One turn moves every row onto another: examples first, then more rows asked
rog: [-.20, -.26, -.13, -.02, .23, -.13, -.07, .31, -.19, .11, -.26, -.16, -.17, -.23, -.09]
takik: [-.11, -.07, -.18, .03, .46, -.16, -.10, .31, -.21, .02, -.24, .00, .03, -.21, -.05]
botom: [.16, .02, -.05, -.16, .03, -.10, -.06, .15, -.08, -.27, -.20, .21, -.18, -.05, -.17]
nas: [.14, -.38, -.12, -.09, -.21, .14, -.19, .10, -.12, .01, -.06, .28, .19, -.16, .14]
Dus: [.01, -.20, -.18, .12, .04, -.21, -.11, .42, .20, .05, -.18, .33, -.14, -.13, .24]
virer: [-.14, -.09, -.11, .02, .42, -.01, -.07, .24, -.31, .09, -.25, -.03, .04, -.16, -.06]
sori: [-.11, -.30, -.10, .28, .34, .00, -.09, .11, .02, .03, .06, .02, -.11, .12, -.08]
Zoko: [-.01, -.15, -.18, -.03, .35, -.18, -.02, .26, -.24, .16, -.29, -.14, -.05, -.22, -.05]
ruril: [.15, -.44, -.15, -.04, -.18, .06, -.12, .23, -.12, .09, -.05, .19, .27, .04, .14]
gari: [.06, -.33, -.17, -.02, -.22, -.05, -.01, .20, -.09, .10, .08, .16, .35, -.11, .11]
Sasa: [-.04, -.04, .03, -.19, -.03, .09, -.11, .12, -.08, -.11, -.37, -.12, .13, -.29, .22]
Dilod: [.08, -.22, -.15, -.07, -.13, .12, .10, .23, -.22, .16, -.02, .26, .12, -.24, .15]
zede: [.26, .05, -.19, .04, -.13, .12, -.10, .25, .00, .10, .14, -.04, -.12, -.25, .18]
gubok: [-.07, -.01, -.15, -.15, .26, .03, -.07, .39, .21, -.18, .06, .08, .24, .07, .07]
sep: [.03, .03, -.11, .18, .08, -.08, -.42, .04, .24, -.04, .03, -.16, -.08, -.05, .22]
vulat: [.30, -.04, -.25, .14, -.02, -.07, -.29, .41, -.21, .04, .02, .11, -.13, -.20, .06]
gub: [.15, -.31, -.12, -.07, -.15, .12, -.17, .20, -.12, -.05, -.14, .35, .29, -.07, .09]
riv: [.00, .02, -.12, -.05, .01, -.12, -.40, -.03, .23, -.02, .01, -.20, -.08, .09, .14]
gerev: [.23, -.05, -.24, .16, -.03, .00, -.30, .34, -.23, .14, .16, .07, -.12, -.14, .10]
repev: [-.26, -.11, -.03, -.32, -.14, -.01, -.13, .17, -.02, -.03, -.17, -.15, .12, -.18, .19]
tigu: [-.10, -.38, -.13, .15, .25, -.12, -.15, .04, .06, .15, -.12, .12, .21, .22, .01]
putug: [.30, .00, -.27, .09, -.04, -.13, -.12, .22, -.11, .16, .15, -.07, -.04, -.22, -.09]
desu: [-.27, -.06, .01, .04, .32, -.07, .02, .11, -.12, -.04, -.22, -.16, -.14, -.13, .03]
zer: [-.06, .04, -.02, -.28, .04, .04, -.17, .11, -.01, -.18, -.35, -.06, .17, -.24, .15]
dibut: [-.08, -.09, -.29, -.22, .25, -.12, -.19, .37, .26, -.02, .05, .16, -.14, -.20, .11]
Duvo: [-.05, -.06, -.04, -.37, -.08, .07, -.17, .08, .02, -.04, -.31, -.17, .11, -.14, .18]
kapi: [-.15, -.35, -.12, .14, .35, -.05, -.25, -.07, .13, .04, -.06, .14, .13, .06, -.02]
moke: [-.24, -.18, .04, -.20, -.02, .07, .08, -.01, -.06, -.03, -.26, .08, .12, -.18, .19]
Vipe: [-.11, -.42, -.09, .24, .16, -.02, -.15, .11, .12, .14, -.22, .05, .05, .16, -.11]
kedom: [.11, -.15, -.12, .16, .00, .13, -.25, .01, .30, -.03, .18, -.03, -.08, .05, .10]
mub: [.29, -.12, -.27, .10, .00, -.18, -.21, .33, -.20, .11, .09, -.10, -.16, -.17, .05]
Zovus: [.07, .06, -.10, .06, -.04, .02, -.31, -.01, .27, .05, -.04, -.18, -.06, .11, -.05]
Liku: [-.02, .03, .00, -.02, -.15, -.04, -.16, .30, .04, -.05, -.26, .34, -.13, .16, .11]
dore: [.20, -.14, -.07, .04, .21, -.13, .11, .29, .03, -.32, -.13, .11, .18, -.06, -.07]
desa: [-.15, -.33, -.16, .17, .31, -.09, -.30, .09, .15, .00, -.06, .23, .16, .13, .03]
Dapab: [.03, .05, -.13, .06, .02, -.08, -.49, .10, .26, -.11, -.01, -.06, -.13, -.02, .18]

Sasa -> nas
Liku -> Dus
Vipe -> rog
Where do these go?
desa -> takik
ruril -> mub
kedom -> sori

One turn moves every row onto another: examples first, then more rows asked
Beku: [-.15, -.06, -.07, -.43, .05, .05, .24, -.19, .20, .22, -.07, -.11, -.01, -.13, -.11, -.14, -.05, -.28, -.13, -.18, .13, -.08, .11, .13, .00, .11, .14, .11]
Bilon: [.01, -.19, .01, .18, -.03, .18, .02, .21, .02, .15, -.10, .12, -.06, -.11, .17, .03, .04, .06, -.11, -.03, -.09, .03, -.23, -.06, -.08, -.27, -.08, .23]
bog: [-.02, -.04, -.17, -.15, -.05, .17, .03, .02, .03, .27, .13, -.24, -.28, .01, .13, .02, -.13, .12, -.02, .05, .00, .02, -.14, -.05, -.43, .22, .04, .11]
riseb: [.43, -.09, .22, -.03, -.03, -.02, .23, -.10, .21, -.05, -.23, -.04, .03, -.11, .02, -.14, -.10, .51, -.10, -.17, -.01, -.04, .05, -.04, .09, .05, -.01, .05]
seta: [-.23, -.17, -.05, .06, .18, -.12, .04, -.08, .18, .12, -.33, -.21, .07, -.02, -.05, -.37, .09, -.22, -.16, -.09, .03, -.11, .22, .16, -.09, -.11, -.08, .06]
nes: [.22, .14, -.22, .08, .03, .00, .41, -.15, -.09, -.13, -.10, -.39, -.21, -.06, -.03, -.08, -.30, .13, .08, .00, .15, .08, .02, -.08, -.30, -.14, -.07, -.01]
tem: [.09, .01, -.06, -.07, .11, .07, .41, -.08, .01, .45, -.08, -.06, -.28, -.12, .12, -.14, -.02, .12, .32, -.08, .02, -.01, .10, -.37, -.20, .12, .13, .16]
begi: [-.20, -.04, -.10, .18, .17, .11, .27, .10, .15, -.02, -.11, .10, .08, .22, .04, -.01, -.26, .00, .05, -.44, .06, .04, -.03, -.06, .07, -.09, -.09, .28]
zus: [.08, -.12, -.04, -.04, .26, -.09, .23, -.04, .18, -.04, .03, -.28, -.08, -.17, -.37, -.29, -.04, -.19, .22, -.14, .19, .03, .30, .19, -.06, .23, .17, .01]
zalir: [-.12, -.21, -.22, -.23, .07, .30, .41, -.36, .09, .07, .01, -.16, .06, .03, -.01, -.06, .00, .06, .02, .15, .16, .00, .02, -.03, -.13, -.04, -.03, .34]
mek: [-.10, -.16, .08, -.05, .15, -.13, .10, .04, .05, .47, .06, -.10, -.12, -.20, -.14, .16, .06, .15, .15, -.22, .03, -.23, .31, .00, -.18, .00, -.15, .21]
Dovak: [.26, -.11, -.11, .12, .02, .18, .00, -.07, -.05, -.09, -.03, .09, .09, -.06, -.18, -.21, .22, .25, .20, -.08, .08, .22, .14, -.02, .21, .21, .13, -.15]
Ravo: [-.17, -.16, .10, -.19, .05, .21, .28, -.15, .08, .01, -.14, .11, .14, -.22, -.01, .14, .06, .30, .25, -.34, .02, .02, .19, -.12, -.02, -.09, .04, -.06]
lisik: [.16, -.12, -.04, -.05, .11, .01, .13, -.12, -.09, -.11, -.19, -.47, -.21, -.16, -.20, -.31, -.08, .24, .05, .10, -.09, -.08, .31, .12, -.19, .06, .14, -.13]
kis: [.29, -.39, -.09, -.07, .02, .10, .18, -.29, .03, -.05, .00, -.33, -.15, -.08, -.01, .09, -.12, .14, .06, .21, -.19, -.10, -.06, .16, -.26, .08, .04, .21]
rigin: [.14, -.01, .12, .16, .15, .11, .04, -.28, .18, .17, -.01, -.14, .26, -.14, -.12, .13, -.01, .00, -.05, -.39, .06, -.07, .10, .07, .11, .19, -.05, -.22]
rikes: [.42, .33, -.11, .00, .15, -.10, .34, -.11, .23, .11, -.20, -.05, .02, -.01, .04, -.09, -.13, .06, .21, .17, -.02, -.04, -.11, -.07, -.12, .13, .07, .19]
fod: [-.08, -.17, -.01, .14, .37, .08, .00, -.01, -.17, .20, -.05, -.13, .16, .03, -.31, -.10, .03, -.07, .14, -.01, -.18, -.13, .18, .05, .12, .03, -.28, .06]
Toz: [-.37, -.34, -.03, -.07, .24, -.13, .14, -.16, .11, .17, .19, .01, -.09, -.06, -.07, -.21, -.13, .12, .07, -.09, .12, .09, -.01, .01, -.14, .04, -.06, .37]
mozet: [.19, -.28, .16, .17, .02, .28, .39, .02, .21, .08, -.11, -.17, .11, .00, .24, .06, .20, .11, .25, -.09, .02, -.04, -.04, -.12, .00, .27, .07, .07]
Funes: [.23, -.01, -.28, -.07, .08, -.17, .07, -.14, -.11, .02, -.44, .05, .10, .14, -.16, -.11, -.16, .06, .17, .07, -.13, .00, .09, .13, .18, -.02, -.08, -.02]
dulom: [-.22, .29, .03, .20, -.02, -.10, .13, .15, .01, .11, -.23, -.12, .11, -.04, .08, -.13, -.03, -.07, .14, -.28, .10, .14, -.08, .11, -.01, -.04, .12, -.16]
vebo: [.00, -.06, -.14, .57, .04, -.06, .16, -.10, .03, .12, .00, -.09, -.20, -.05, .19, -.12, -.07, .44, -.04, -.07, -.06, -.01, .05, -.06, -.10, -.08, -.02, .02]
kiv: [.13, .06, -.05, .33, .15, .00, -.06, .09, .19, .04, -.07, .06, -.14, -.16, -.10, -.17, -.24, .15, .23, -.28, -.20, .25, -.01, -.01, -.30, .02, .12, -.11]
besi: [.15, -.02, -.23, .05, .21, -.10, .18, .04, .06, -.37, -.16, -.08, -.21, -.05, -.14, -.14, -.02, -.30, .15, -.08, -.25, -.01, .09, .18, -.07, -.04, .12, .02]

bog -> Toz
Ravo -> rigin
zus -> lisik
Where do these go?
kiv -> vebo
Funes -> rikes

